Some points:
(-1.07, 0.50, 1.73, -0.32, -1.15, 0.28, -0.02, -0.55, 1.07, -1.00, -0.33, -0.12)
(-0.96, 0.55, 1.68, -0.33, -1.12, 0.33, 0.70, -0.19, -1.18, -0.83, -1.73, 1.16)
(1.11, -0.47, -1.67, 0.27, 1.01, -0.34, -0.53, 0.00, 1.03, -0.74, 0.09, -0.97)
(1.62, -0.39, 0.33, -1.67, -0.20, 0.04, 0.33, 0.39, -1.11, 2.28, 2.16, 0.39)
(0.97, -0.45, -1.69, 0.28, 1.11, -0.27, -0.35, 0.44, -0.73, 2.30, 2.24, -0.17)
(-0.09, -0.07, -1.16, 0.64, 0.09, 0.62, -0.38, -0.58, 2.16, -1.59, -1.15, -1.01)
(1.05, -0.44, -1.66, 0.33, 1.17, -0.33, -0.61, 0.03, 0.84, -0.26, 0.42, -1.07)
(-0.99, 0.47, 1.67, -0.31, -1.13, 0.34, 0.91, -0.13, -1.22, -0.87, -1.64, 0.85)
(-0.33, 0.07, -0.71, 1.20, 1.21, -0.87, -0.27, -0.10, 0.91, 0.88, 1.86, -0.54)
(-0.10, -0.10, -1.28, 0.87, 0.02, 0.64, -0.17, -0.06, 1.30, -1.65, -1.66, -1.32)
(-0.60, 0.06, -0.73, 1.29, 1.11, -0.74, -0.37, -0.46, 1.22, -1.46, -0.98, -0.53)
(-1.06, 0.40, 1.70, -0.28, -1.13, 0.33, 0.85, 0.37, -1.61, -0.39, -1.81, 1.50)
(0.63, -0.14, 0.81, -1.32, -1.36, 0.79, 1.96, 0.13, -1.58, -1.56, -1.72, 0.88)
(0.11, 0.06, 1.36, -0.76, -0.12, -0.60, -0.01, -0.06, -0.30, 2.21, 2.10, 0.13)
(-1.04, 0.40, 1.69, -0.40, -1.11, 0.38, 0.20, 0.26, -1.65, 0.08, -1.26, 1.32)
(-1.10, 0.55, 1.69, -0.37, -1.12, 0.28, 0.23, 0.01, -1.17, -1.56, -1.67, 0.77)
(-0.56, 0.06, -0.80, 1.20, 1.16, -0.67, -0.23, -0.46, 1.10, -1.12, -0.62, -0.37)
(1.10, -0.45, -1.68, 0.35, 1.07, -0.25, -0.54, -0.24, 2.27, 1.80, 2.18, -1.57)
(-1.06, 0.40, 1.70, -0.43, -1.12, 0.33, 0.67, 0.36, -1.75, 0.25, -1.59, 1.66)
(-1.04, 0.53, 1.62, -0.21, -1.13, 0.30, 0.39, -0.22, -0.78, -1.52, -1.74, 1.02)
(1.15, -0.49, -1.66, 0.40, 1.07, -0.31, -0.22, 0.76, -0.20, 2.22, 2.20, -0.63)
(-1.05, 0.48, 1.74, -0.23, -1.13, 0.27, 0.90, -0.59, 1.85, -0.53, 0.83, -0.95)
(0.16, 0.18, 1.25, -0.85, -0.05, -0.42, 0.13, 0.13, -0.90, 2.24, 2.23, 0.59)
(1.04, -0.59, -1.62, 0.21, 1.11, -0.28, -0.71, 0.02, 0.89, -0.41, 0.16, -0.82)
(-1.01, 0.35, 1.61, -0.37, -1.14, 0.31, 0.31, -0.44, 0.07, -1.66, -1.75, 0.44)
(1.78, -0.40, 0.41, -1.69, -0.28, -0.02, 0.60, 0.85, -1.71, 2.15, 2.20, 0.99)
(0.97, -0.53, -1.63, 0.31, 1.08, -0.25, -0.71, 0.25, 0.48, 0.41, 0.65, -0.60)
(-0.56, 0.13, -0.88, 1.15, 1.21, -0.75, -0.20, 0.17, -0.84, 2.28, 2.07, 0.57)
(-1.07, 0.58, 1.70, -0.42, -1.07, 0.24, 0.18, 0.09, -1.68, 0.27, -1.06, 1.13)
(0.98, -0.53, -1.69, 0.25, 1.06, -0.27, 0.17, 0.40, -1.38, 2.31, 2.11, 0.45)
(0.44, -0.03, 0.84, -1.24, -1.26, 0.74, 0.15, -0.35, 1.10, -1.65, -1.64, -0.88)
(-1.01, 0.44, 1.73, -0.30, -1.04, 0.21, 0.30, 0.37, -1.66, 0.96, -0.52, 1.43)
(-1.06, 0.44, 1.68, -0.43, -1.15, 0.34, 0.56, 0.13, -1.65, 0.26, -0.97, 1.39)
(0.97, -0.51, -1.58, 0.32, 1.06, -0.44, -0.67, 0.17, 1.37, 1.83, 2.22, -1.39)
(-1.11, 0.38, 1.59, -0.32, -1.16, 0.38, 0.68, 0.32, -1.71, -1.05, -1.70, 1.40)
Along one direction, these points spread out more than along any other. How far along it is each point below, from 0 to 99? 50 is the average, and the first point above lies past it.
(-1.13, 0.40, 1.66, -0.37, -1.12, 0.34, 0.06, -0.31, -0.20, -1.54, -1.66, 0.58) 68
(-1.01, 0.40, 1.66, -0.45, -1.02, 0.33, 0.68, 0.27, -1.71, 0.29, -1.46, 1.18) 67
(1.08, -0.49, -1.61, 0.22, 1.10, -0.25, -1.00, -0.03, 1.54, 0.01, 1.19, -1.32) 30
(-1.10, 0.37, 1.68, -0.45, -1.11, 0.23, 0.74, -0.22, -1.24, 0.32, -0.40, 0.99) 63
(1.06, -0.52, -1.53, 0.36, 1.10, -0.31, -0.52, -0.43, 2.15, -0.26, 1.49, -1.10) 30
(1.10, -0.38, -1.71, 0.38, 1.04, -0.21, -0.68, 0.25, 0.27, 0.60, 0.76, -0.41) 34
(0.98, -0.40, -1.52, 0.36, 1.03, -0.26, -1.03, 0.01, 1.75, 0.34, 1.87, -1.41) 28
(-1.03, 0.55, 1.61, -0.48, -1.19, 0.30, 0.45, 0.34, -1.75, 0.04, -1.59, 1.38) 68
(1.06, -0.43, -1.64, 0.34, 1.10, -0.35, -0.20, -0.55, 2.19, -1.37, -0.06, -1.34) 37
(0.22, 0.17, 1.31, -0.71, -0.10, -0.56, 0.24, 0.24, -1.11, 2.30, 2.14, 0.55) 43
(1.05, -0.48, -1.62, 0.38, 1.13, -0.28, -0.52, -0.07, 1.18, -0.60, 0.15, -1.16) 36
(-1.05, 0.53, 1.57, -0.31, -1.16, 0.30, 0.90, 0.09, -1.80, -1.65, -1.80, 1.13) 72
(-1.71, 0.46, -0.34, 1.63, 0.17, 0.06, -0.20, -0.42, 1.36, -1.56, -0.86, -0.60) 52
(1.07, -0.45, -1.62, 0.33, 1.09, -0.35, -0.24, -0.38, 1.50, 0.15, 1.35, -0.79) 31
(-1.09, 0.62, 1.70, -0.41, -0.97, 0.30, 0.35, -0.22, -0.08, -1.67, -1.74, -0.02) 67
(-0.47, 0.01, -0.77, 1.24, 1.21, -0.80, -0.27, -0.23, 0.94, -0.15, 0.54, -0.54) 40
(-1.04, 0.49, 1.58, -0.35, -1.17, 0.24, 0.47, 0.38, -1.60, 1.31, -0.10, 1.57) 60
(-0.13, -0.13, -1.28, 0.60, 0.12, 0.49, -0.67, -0.25, 1.32, -1.71, -1.61, -0.53) 50
(1.22, -0.47, -1.75, 0.42, 1.07, -0.32, -0.87, 0.19, 0.19, 0.95, 1.19, -0.37) 31
(0.66, 0.00, 0.80, -1.25, -1.23, 0.75, 0.28, 0.12, -1.40, -1.55, -1.67, 0.64) 65
(-1.08, 0.39, 1.73, -0.29, -1.05, 0.33, 0.59, 0.54, -1.73, 0.53, -1.28, 1.39) 66
(1.14, -0.48, -1.58, 0.30, 1.09, -0.25, -0.54, 0.44, -0.55, 2.28, 2.17, -0.06) 28
(-0.18, -0.05, -1.18, 0.65, 0.12, 0.46, -0.36, -0.47, 2.20, -1.69, -1.65, -1.31) 49
(1.05, -0.50, -1.73, 0.36, 1.22, -0.36, -0.48, -0.41, 1.90, -0.24, 1.28, -1.12) 30
(1.18, -0.41, -1.67, 0.31, 1.01, -0.19, -0.48, 0.43, 0.15, 2.28, 2.27, -0.41) 26
(0.95, -0.55, -1.80, 0.43, 1.09, -0.17, -0.34, -0.70, 2.15, -1.17, 1.40, -1.85) 31
(-1.05, 0.43, 1.64, -0.35, -1.18, 0.41, -0.01, 0.07, -1.68, 0.05, -1.37, 1.18) 66
(1.02, -0.51, -1.67, 0.27, 1.07, -0.22, -0.57, 0.12, 1.24, -1.19, -0.73, -1.35) 40
